Here are some points, each followed by its number:
[ 1.68  1.89  1.4   1.87  0.58  1.46  0.89  0.58  0.06  0.4  -1.03  0.05
  1.52  0.59 -0.77  0.24  0.81  1.78 -0.9   0.94 -1.07  0.86 -0.55  0.62
  2.01 -0.4 ] 0
[-0.32 -0.43  1.63 -0.2   0.89 -0.59  0.53 -0.81 -0.22 -1.86 -0.11 -0.02
  0.16 -2.91 -0.07  0.59 -0.4   0.95 -0.01 -0.2  -0.12  1.78  0.01 -2.41
  0.17 -0.09] 1
[-0.09 -0.73  1.34  0.12  1.66 -0.71  0.61  0.78 -0.07 -0.78 -0.05  0.02
  0.31 -0.98 -0.07  0.47 -0.44  0.52  0.08 -0.05  0.03  1.83 -0.03 -0.32
 -0.24  0.05] 2
[-1.6   2.23  1.25 -1.83 -0.36  1.69 -0.81 -0.71 -0.04 -0.15  0.   -0.16
 -1.46 -0.42 -0.07 -0.29  0.93  1.9   0.27 -0.85  0.15  0.39  0.16 -0.74
  2.32 -0.11] 3
[-0.14 -0.68 -0.06 -0.25  1.29 -0.64 -0.51  1.7   0.09  0.79 -0.43 -0.03
 -0.51  1.42 -0.3  -0.32 -0.3  -0.54 -0.21 -0.03 -0.43  0.58 -0.15  1.82
 -0.72 -0.19] 4
[ 0.38  0.92 -1.11  0.24 -0.38  0.98 -0.71  1.36  0.14  2.17 -0.52 -0.01
 -0.22  3.4  -0.36 -0.67  0.62 -0.4  -0.43  0.33 -0.51 -1.26 -0.26  2.96
  0.4  -0.16] 5
[-1.65 -3.34 -2.58 -2.38 -0.34 -2.53 -2.43  0.37 -0.05  0.53  0.66 -0.05
 -2.77  0.81  0.47 -1.38 -1.34 -3.35  0.53 -0.74  0.65 -1.47  0.42  0.85
 -3.6   0.27] 6
[-0.99 -2.31 -1.63 -1.46  0.07 -1.76 -1.56  0.62 -0.03  0.49 -0.04 -0.06
 -1.77  0.8  -0.1  -0.92 -0.92 -2.24 -0.01 -0.45 -0.03 -0.79  0.08  0.89
 -2.43 -0.05] 7
[ 0.79 -0.08  0.01  1.13  0.22 -0.03  1.12  0.34  0.08  0.02 -0.03  0.06
  1.35  0.22  0.06  0.6  -0.01 -0.09 -0.11  0.34 -0.02  0.09 -0.06  0.35
 -0.07  0.01] 8
[ 1.11  0.84 -0.62  1.6  -1.08  0.83  1.55 -0.68  0.16  0.19 -2.22 -0.08
  1.81  0.25 -1.75  0.83  0.51  0.06 -1.58  0.6  -2.11 -1.04 -0.87 -0.07
  0.59 -1.01] 9
[ 1.62 -1.7  -1.01  2.76  0.59 -1.32  3.31  1.01  0.21 -0.11 -1.13 -0.06
  3.57  0.24 -1.01  1.95 -0.65 -1.59 -0.92  0.62 -1.17 -0.15 -0.61  0.86
 -1.78 -0.58] 10
[ 0.27 -0.18  0.   -0.11 -0.64 -0.21 -1.06 -1.15 -0.17 -0.51  0.48  0.12
 -0.79 -1.1   0.45 -0.74 -0.14  0.02  0.22  0.25  0.36 -0.19  0.11 -1.36
 -0.1   0.3 ] 11
[ 1.93  0.52  1.09  2.41  2.01  0.27  1.81  2.48  0.18  0.9  -1.54  0.03
  2.41  1.95 -1.19  0.75  0.16  0.86 -1.23  1.01 -1.47  1.53 -0.7   2.54
  0.58 -0.59] 12
[-0.74 -0.62 -1.41 -0.56 -1.57 -0.39  0.56 -1.47  0.08 -0.54 -0.29 -0.09
  0.03 -0.94 -0.32  0.59 -0.16 -1.14 -0.05 -0.46 -0.18 -1.56  0.06 -1.25
 -0.89 -0.2 ] 13
[ 1.68 -0.22 -0.01  2.48  0.89 -0.14  2.31  1.4   0.23  0.45  0.46  0.12
  2.81  1.03  0.44  1.22 -0.06 -0.16  0.14  0.75  0.43  0.39 -0.03  1.49
 -0.24  0.29] 14
[ 1.12  0.47 -0.62  1.68 -1.26  0.47  1.5  -1.25  0.04 -0.36  1.05  0.15
  1.84 -0.63  0.93  0.85  0.24 -0.13  0.61  0.5   0.88 -1.03  0.24 -1.02
  0.26  0.55] 15
[-0.4  -0.15  0.16 -0.5  -0.03 -0.14 -0.42 -0.4  -0.06 -0.36  1.3   0.01
 -0.55 -0.6   1.04 -0.21 -0.15  0.04  0.93 -0.24  1.21  0.19  0.46 -0.62
 -0.08  0.59] 16
New points follow, each followed by the numbers of its three nearest points above, nearest first.
[ 0.18 -1.51  0.27 -0.18  1.04 -1.26 -1.28  0.7  -0.21 -0.14  2.78  0.26
 -0.86 -0.18  2.41 -0.97 -0.72 -0.56  1.79  0.16  2.51  0.89  0.88  0.14
 -1.24  1.4 ] 16 11 2
[ 0.11 -1.13  0.24 -0.23  0.7  -0.98 -1.29  0.38 -0.22 -0.14  2.94  0.27
 -0.88 -0.25  2.5  -0.94 -0.57 -0.39  1.9   0.12  2.64  0.68  0.94 -0.07
 -0.93  1.45] 16 11 2
[ 0.57 -0.31 -0.3   0.7  -0.12 -0.24  0.36  0.03  0.01  0.05 -1.06 -0.04
  0.61  0.11 -0.92  0.17 -0.1  -0.38 -0.82  0.37 -1.06 -0.16 -0.47  0.15
 -0.36 -0.51] 8 9 4
[ 0.61  0.58 -0.34  1.3  -1.88  0.49  2.15 -2.52  0.06 -1.48  1.    0.07
  2.02 -2.35  0.83  1.46  0.36  0.23  0.62  0.19  0.88 -1.11  0.4  -2.75
  0.49  0.45] 15 13 11
[-0.79  0.32  0.56 -1.15  0.87  0.27 -0.81  1.04  0.03  0.52 -0.38 -0.05
 -1.04  0.98 -0.3  -0.4   0.12  0.44 -0.16 -0.46 -0.22  0.65 -0.02  1.12
  0.4  -0.23] 4 16 2
[-0.68  1.66  0.95 -1.28  0.43  1.22 -1.82  0.62 -0.11  0.87 -0.48 -0.02
 -1.77  1.25 -0.34 -1.13  0.6   1.42 -0.28 -0.22 -0.43  0.53 -0.09  1.05
  1.65 -0.3 ] 3 4 5
[ 0.32  1.33  0.14  0.74 -1.83  1.08  1.2  -2.56 -0.08 -1.27  1.02  0.09
  1.1  -2.26  0.86  0.85  0.54  0.87  0.71  0.04  0.91 -0.84  0.35 -2.83
  1.23  0.47] 15 11 16
[ 0.9   0.52 -1.07  1.    0.19  0.68  0.14  1.9   0.33  2.09 -0.1   0.05
  0.65  3.51 -0.07 -0.24  0.41 -0.47 -0.22  0.52 -0.11 -0.92 -0.15  3.32
  0.06  0.01] 5 4 8
[-0.88  0.72  0.17 -1.49  0.14  0.59 -2.28  0.69 -0.04  1.03  2.79  0.17
 -2.12  1.36  2.3  -1.43  0.32  0.42  1.95 -0.38  2.57  0.03  1.05  1.22
  0.62  1.3 ] 16 11 3
[ 1.22  0.33 -1.54  1.14 -1.88  0.47  0.04 -1.15  0.06  0.59 -2.18 -0.01
  0.67  0.6  -1.69 -0.24  0.34 -0.8  -1.67  0.78 -2.13 -2.03 -0.91 -0.11
 -0.04 -0.97] 9 13 8
